(in the rows, 128 means zero)
Rotation paths and how fast each direction turns (degrees each step)
Each turn is a multiple of 5 degrees from 10 to 175, or 0.
Each row of a path follows its step; steps can be skipped.

step 0: [127 133 135 135 119 121 132 128 128 122 126 130 127 128 110 137 139 133
 133 116 125 124 106 135 131 125 134 115 126 133 127 119 135 116 121 138
 115 132 128]
step 1: [135 130 124 133 139 132 138 138 121 123 138 129 130 124 135 136 137 135
 124 128 135 141 129 124 120 125 133 124 124 150 129 119 132 137 139 136
 110 133 126]
step 4: [125 130 128 137 136 134 134 141 123 116 138 126 128 123 113 129 135 137
 134 133 125 131 124 124 128 120 125 128 122 120 123 125 142 127 119 154
 118 135 123]
step 7: [134 127 134 136 123 133 140 118 126 121 132 135 138 132 115 136 141 123
 125 130 132 139 131 133 135 127 125 127 124 114 126 134 154 125 135 131
 136 136 124]
step 10: [141 137 130 136 131 130 137 116 127 136 147 125 129 137 130 124 137 138
 126 130 142 137 123 129 136 116 126 129 129 119 133 120 136 122 131 115
 128 114 130]
step 13: [141 130 136 136 129 122 129 139 132 136 139 128 130 131 125 118 136 134
 122 125 123 141 118 129 120 114 144 109 128 137 135 133 133 132 120 126
 125 120 122]
step 18: [135 131 126 140 127 119 136 126 118 126 135 129 135 122 129 136 142 139
 141 113 138 139 121 119 130 127 124 123 130 141 129 119 136 126 117 121
 123 134 118]
step 20: [133 145 136 139 128 124 136 138 139 126 131 118 142 118 113 128 141 125
 116 116 126 132 128 132 125 137 129 128 118 120 125 128 126 122 130 139
 120 132 127]
Directions:
[133 128 129 129 128 125 131 127 125 129 127 127 127 130 130 129 129 127
 134 131 129 129 132 128 124 131 124 127 129 128 128 126 129 131 125 120
 127 124 129] | 90
[129 129 127 124 127 128 128 126 128 127 130 127 130 126 132 126 125 126
 133 128 133 131 123 126 128 131 126 131 125 132 130 131 126 131 124 129
 130 134 130] | 110
[129 125 125 132 128 129 131 128 124 129 128 133 126 127 127 126 125 124
 133 123 132 129 125 130 132 127 127 126 129 125 125 128 132 122 128 128
 129 126 129] | 100
[126 126 124 129 132 128 128 129 127 126 134 123 122 128 128 123 126 127
 126 132 133 127 131 131 128 126 130 128 125 129 128 130 127 126 129 126
 124 127 131] | 160
[129 123 130 134 128 124 125 126 127 128 126 130 127 131 127 131 131 126
 126 130 128 131 127 128 127 132 128 126 126 135 130 133 128 123 129 128
 127 131 127] | 60
[129 126 127 130 133 132 132 132 128 129 125 129 127 128 130 126 123 131
 127 128 127 127 131 126 126 125 127 129 132 133 125 129 128 129 126 128
 129 134 122] | 145
[129 128 130 125 126 127 130 129 130 133 128 128 126 128 133 126 128 135
 127 130 128 126 129 127 129 127 127 124 127 128 133 132 132 124 129 128
 134 128 132] | 20

step 1: [139 139 125 121 128 128 143 123 129 145 130 126 141 118 150 132 132 124
 132 126 129 131 119 135 138 129 131 123 131 123 118 138 134 132 128 122
 110 138 116]
step 5: [133 131 125 137 126 126 142 112 121 128 124 135 135 137 114 135 145 121
 146 119 122 135 131 139 125 127 129 122 125 114 129 125 144 137 132 117
 123 122 119]
step 10: [124 120 121 126 126 132 145 130 137 137 124 125 128 125 128 122 134 146
 139 113 148 126 108 128 122 121 123 118 132 132 128 130 140 141 123 121
 125 123 123]
step 15: [132 119 115 129 123 141 144 128 134 130 127 138 126 125 122 127 129 139
 115 122 146 133 134 133 142 125 133 138 126 125 115 120 128 116 123 106
 123 122 131]
step 22: [130 121 123 128 124 129 141 130 116 131 130 126 147 113 131 137 125 139
 136 128 139 130 111 123 130 134 122 121 118 130 127 127 147 144 140 124
 115 126 131]
step 23: [145 125 115 131 113 133 152 126 118 142 131 131 143 115 129 124 114 127
 130 118 130 132 136 132 129 118 126 129 114 128 136 137 130 133 125 116
 130 121 131]
step 24: [155 114 127 123 124 142 140 124 123 136 130 123 142 145 125 118 137 125
 124 126 132 132 131 129 130 124 135 139 127 121 145 120 127 133 131 124
 126 123 122]
step 26: [127 130 109 126 125 133 149 111 131 139 124 131 130 130 111 134 127 131
 142 118 136 134 137 120 124 126 112 131 119 121 113 121 133 123 126 126
 128 130 129]
Directions:
[128 126 128 130 129 127 126 125 124 131 127 123 128 133 126 130 127 130
 131 127 126 125 132 128 128 124 128 126 132 133 134 128 128 129 128 124
 129 124 127] | 55
[128 131 128 130 125 128 127 127 126 128 131 122 127 129 128 128 130 124
 129 130 127 133 124 135 128 127 131 134 132 126 128 126 125 128 129 130
 128 129 123] | 90
[128 129 128 132 129 125 126 126 122 124 132 130 129 127 129 130 126 132
 127 134 127 130 127 127 124 135 128 127 127 127 130 127 130 131 126 125
 130 128 129] | 130
[133 128 129 127 127 124 131 131 130 127 128 130 128 127 124 127 128 134
 127 128 128 131 127 132 128 126 130 130 127 134 128 135 127 130 125 125
 130 128 125] | 85
[127 129 130 129 128 128 130 125 130 129 126 132 123 131 121 128 130 125
 128 128 126 133 131 127 128 134 127 130 127 131 128 124 128 124 130 125
 126 125 128] | 35
[126 126 128 130 129 128 130 136 126 127 129 123 128 128 125 128 127 127
 123 125 128 133 128 125 131 128 127 127 132 126 126 127 131 131 128 124
 133 126 132] | 10

step 0: [116 126 131 127 128 134 128 119 130 137 125 142 121 129 115 122 130 135
 124 116 126 111 132 131 129 122 143 126 123 121 112 134 112 117 138 132
 131 121 132]
step 6: [127 121 126 138 135 112 127 128 136 129 121 133 122 139 127 129 118 116
 125 130 135 143 108 137 135 128 132 116 134 139 127 135 134 127 127 120
 143 128 134]
step 8: [130 119 139 117 130 116 128 127 137 128 116 131 132 136 141 138 123 138
 111 136 129 137 125 131 132 124 137 117 131 125 113 139 126 123 128 119
 138 138 123]
step 14: [123 106 124 131 121 122 120 136 127 133 132 116 137 138 127 117 120 109
 138 122 129 133 130 124 126 128 132 134 123 128 129 116 112 120 137 121
 125 130 124]
step 16: [120 108 137 148 121 121 128 124 123 134 132 133 139 128 120 113 126 141
 128 131 123 128 118 115 130 126 133 129 115 129 121 127 116 117 128 122
 127 124 127]
step 17: [118 122 131 126 129 136 117 126 137 123 135 141 128 141 135 136 132 131
 117 117 126 131 121 115 136 128 132 114 126 119 108 122 128 116 141 128
 132 124 125]
step 19: [107 130 133 144 147 121 132 130 139 115 131 131 119 138 116 138 125 126
 124 129 131 129 127 118 131 123 128 119 136 115 128 121 132 123 134 126
 136 131 130]
step 21: [116 119 119 132 128 125 128 135 127 130 127 127 116 130 128 151 111 124
 111 138 125 133 137 128 134 126 128 126 127 115 127 131 128 130 136 111
 133 132 138]
Directions:
[131 133 128 127 126 130 127 129 136 129 129 127 129 128 124 127 127 130
 126 133 126 131 128 126 130 127 131 131 125 129 124 128 126 126 127 130
 131 123 122] | 45
[126 124 130 128 128 125 128 130 125 125 125 132 130 126 127 126 127 133
 125 133 127 128 126 124 129 128 128 131 127 124 128 132 131 131 122 132
 125 128 128] | 85
[129 131 126 127 127 127 127 131 128 129 129 126 125 123 127 129 126 119
 130 129 125 131 127 124 129 125 127 132 126 125 128 130 126 134 129 127
 126 129 131] | 40
[131 126 130 134 128 131 126 128 129 128 132 134 125 130 129 122 128 129
 129 127 129 130 126 125 129 129 127 125 126 122 130 124 126 130 132 130
 127 124 129] | 25
[128 127 131 124 132 131 128 133 129 127 132 131 124 128 126 128 126 129
 129 133 126 123 133 126 122 127 126 126 129 129 131 129 128 127 129 129
 132 129 129] | 40

step 4: [129 143 136 128 133 121 123 116 119 142 141 127 119 115 131 125 109 119
 128 126 124 123 125 131 117 125 120 127 118 126 132 119 139 130 126 139
 125 120 140]
step 11: [129 122 140 127 127 124 138 128 120 136 123 117 117 148 129 131 128 124
 131 123 132 123 141 131 122 119 122 129 144 110 127 132 139 134 133 137
 124 139 120]
step 12: [123 133 128 123 117 134 136 111 128 130 124 136 123 119 113 139 114 126
 120 129 120 126 120 133 136 116 137 138 124 133 141 135 147 135 127 125
 123 136 125]
step 17: [141 125 132 126 125 135 126 120 130 111 127 109 133 136 124 136 134 119
 127 121 133 138 128 125 135 120 118 120 135 127 122 134 142 140 127 118
 139 136 144]
step 20: [128 135 132 136 134 116 126 133 136 133 123 135 128 122 135 136 123 131
 136 129 125 136 121 124 153 122 124 122 132 108 139 130 136 131 123 126
 119 137 112]
step 22: [128 127 126 124 122 125 127 134 115 122 111 133 119 122 126 115 131 116
 133 118 113 132 131 129 125 107 124 119 127 123 139 134 133 132 113 134
 116 127 131]
step 25: [137 121 134 134 134 128 112 119 127 134 126 126 123 121 126 143 123 110
 119 130 129 133 131 113 119 129 111 131 138 111 126 125 118 128 132 133
 136 126 131]
step 26: [136 130 122 133 129 113 146 132 134 126 118 145 137 127 127 144 133 128
 123 118 119 123 124 124 129 119 133 125 135 121 119 133 146 129 139 127
 127 120 135]
Directions:
[130 125 131 130 127 130 127 129 130 123 127 126 136 131 125 129 132 128
 127 128 127 126 125 126 124 125 127 129 126 127 129 122 124 128 129 128
 126 126 129] | 45
[132 131 126 132 135 131 128 129 128 128 131 125 132 128 127 129 131 129
 128 132 128 127 132 130 130 127 126 124 130 132 129 131 129 131 129 127
 127 124 126] | 35
[133 128 131 124 131 127 124 129 127 132 129 124 127 126 131 129 130 127
 134 127 127 130 128 130 126 130 125 128 127 123 132 125 128 126 129 132
 125 128 124] | 155
[126 126 129 131 126 131 130 128 131 124 129 129 127 127 129 127 126 126
 136 131 128 130 128 126 130 130 132 129 125 126 132 127 130 130 134 122
 129 125 127] | 100
[128 128 129 130 127 129 127 129 128 131 120 128 131 127 128 127 126 126
 136 132 131 128 132 127 125 128 129 129 131 131 127 130 126 129 125 131
 130 131 130] | 130

step 1: [117 119 136 131 132 119 110 128 135 136 133 133 137 118 128 115 136 113
 135 127 130 133 123 115 132 124 127 133 133 139 108 128 129 127 129 140
 125 135 130]
step 5: [136 129 122 125 132 133 134 126 130 129 121 127 132 122 118 133 125 140
 118 122 141 138 140 128 127 117 135 118 129 122 148 117 132 123 121 132
 117 105 131]
step 8: [138 132 121 117 127 145 132 130 128 131 139 125 138 143 113 120 129 136
 123 142 132 136 125 133 119 126 140 127 121 129 131 121 132 127 120 146
 121 123 139]
step 9: [117 132 121 118 122 134 135 117 131 113 138 124 136 128 130 117 129 109
 133 145 120 130 128 129 119 133 128 150 122 130 117 125 125 129 130 132
 131 128 123]
step 10: [135 121 130 123 140 119 128 134 132 142 122 149 130 125 130 115 135 129
 135 140 129 129 133 132 122 126 126 140 115 130 105 122 125 123 125 124
 130 132 118]
step 16: [122 128 129 124 132 122 124 142 114 128 126 139 135 130 124 117 124 130
 135 126 136 124 137 133 131 129 139 122 125 126 137 108 129  98 124 134
 125 127 124]
step 25: [132 139 129 117 145 136 119 137 123 126 133 129 129 122 115 110 119 131
 105 131 139 126 128 129 124 127 130 126 127 123 135 115 128 125 123 137
 135 132 132]
step 26: [126 141 124 114 130 144 129 114 138 118 135 114 127 118 121 118 119 126
 137 135 118 123 132 140 120 118 140 120 127 126 118 128 127 123 127 137
 126 132 125]
Directions:
[129 129 126 125 125 132 133 123 127 132 127 123 130 127 126 128 135 131
 132 127 128 130 127 128 130 125 129 125 127 124 128 130 128 129 125 126
 127 128 132] | 120
[129 131 123 129 129 125 129 135 125 130 124 133 127 127 126 127 135 127
 124 128 131 129 127 128 130 129 128 126 130 125 124 125 129 126 130 130
 126 128 129] | 125
[130 129 129 129 134 130 128 127 134 129 127 126 126 123 125 127 130 129
 130 128 125 131 127 133 130 129 123 130 127 127 129 126 126 128 134 128
 127 130 124] | 45
[126 129 127 126 127 123 130 127 127 124 126 126 124 128 128 124 126 129
 131 131 130 129 129 128 131 128 134 128 128 126 128 133 128 135 135 131
 127 127 126] | 125
[126 123 128 132 130 125 134 126 130 127 122 128 129 129 126 130 127 129
 127 121 130 126 129 129 125 128 124 127 131 126 129 129 128 131 126 132
 130 127 128] | 40

step 4: [138 120 122 138 135 119 136 128 129 122 139 137 148 131 140 131 112 132
 140 127 123 128 123 143 115 124 130 123 124 133 127 120 117 129 127 135
 126 130 128]
step 6: [134 112 144 121 143 129 123 124 128 127 133 129 124 123 124 125 127 130
 120 127 127 125 123 140 131 143 137 131 132 127 129 132 131 142 125 123
 103 126 127]
step 10: [120 120 137 136 125 130 123 125 119 139 139 138 131 140 133 137 125 132
 130 123 135 120 138 133 129 128 123 125 122 130 118 136 113 128 131 119
 132 113 148]
step 11: [131 136 127 136 129 137 128 110 120 125 120 131 132 121 148 127 130 120
 141 137 134 121 135 120 127 115 123 131 116 122 127 122 135 130 123 136
 124 121 142]
step 12: [114 128 139 137 124 118 120 116 123 124 128 125 136 124 124 118 132 137
 124 130 123 126 120 125 151 127 121 127 135 128 126 110 137 135 120 129
 122 123 136]
step 13: [126 122 122 142 134 134 116 133 118 125 132 116 132 117 127 137 140 131
 142 127 138 133 120 122 131 126 137 131 147 133 142 125 123 134 126 119
 125 125 126]
step 17: [135 117 110 122 127 136 133 129 134 131 129 125 123 119 129 124 126 125
 132 136 132 132 143 120 122 138 133 141 119 126 116 117 115 133 127 121
 124 129 142]
step 18: [124 124 125 125 120 118 136 123 145 129 121 123 129 130 135 117 124 119
 125 116 137 132 135 116 136 134 120 115 119 129 135 126 127 130 119 133
 111 139 133]
Directions:
[126 131 126 126 128 131 130 124 126 132 130 131 128 132 125 129 126 124
 128 126 129 125 133 124 134 128 129 126 122 128 131 127 126 126 126 125
 129 129 130] | 40
[124 130 130 127 130 128 130 127 126 131 125 131 129 126 126 130 130 131
 129 127 133 130 126 127 127 122 126 129 130 127 129 126 133 128 128 124
 131 123 133] | 25
[127 127 123 129 125 130 124 127 133 130 129 130 127 127 123 129 126 132
 124 129 131 129 127 127 125 122 132 126 127 131 127 125 127 129 127 133
 125 129 127] | 25
[126 131 127 127 127 125 126 126 133 130 127 127 124 127 128 123 124 126
 133 127 129 124 125 127 128 128 126 133 125 125 127 126 132 131 133 129
 128 128 126] | 115
[130 128 133 125 129 126 128 125 131 128 128 127 126 125 125 126 130 124
 127 126 125 129 124 123 130 130 129 124 128 133 125 129 131 128 122 131
 130 126 129] | 115
[128 128 132 133 126 125 126 132 126 125 129 132 129 127 130 129 124 128
 131 128 126 125 132 124 128 124 125 128 129 132 129 125 129 132 126 130
 126 131 130] | 45
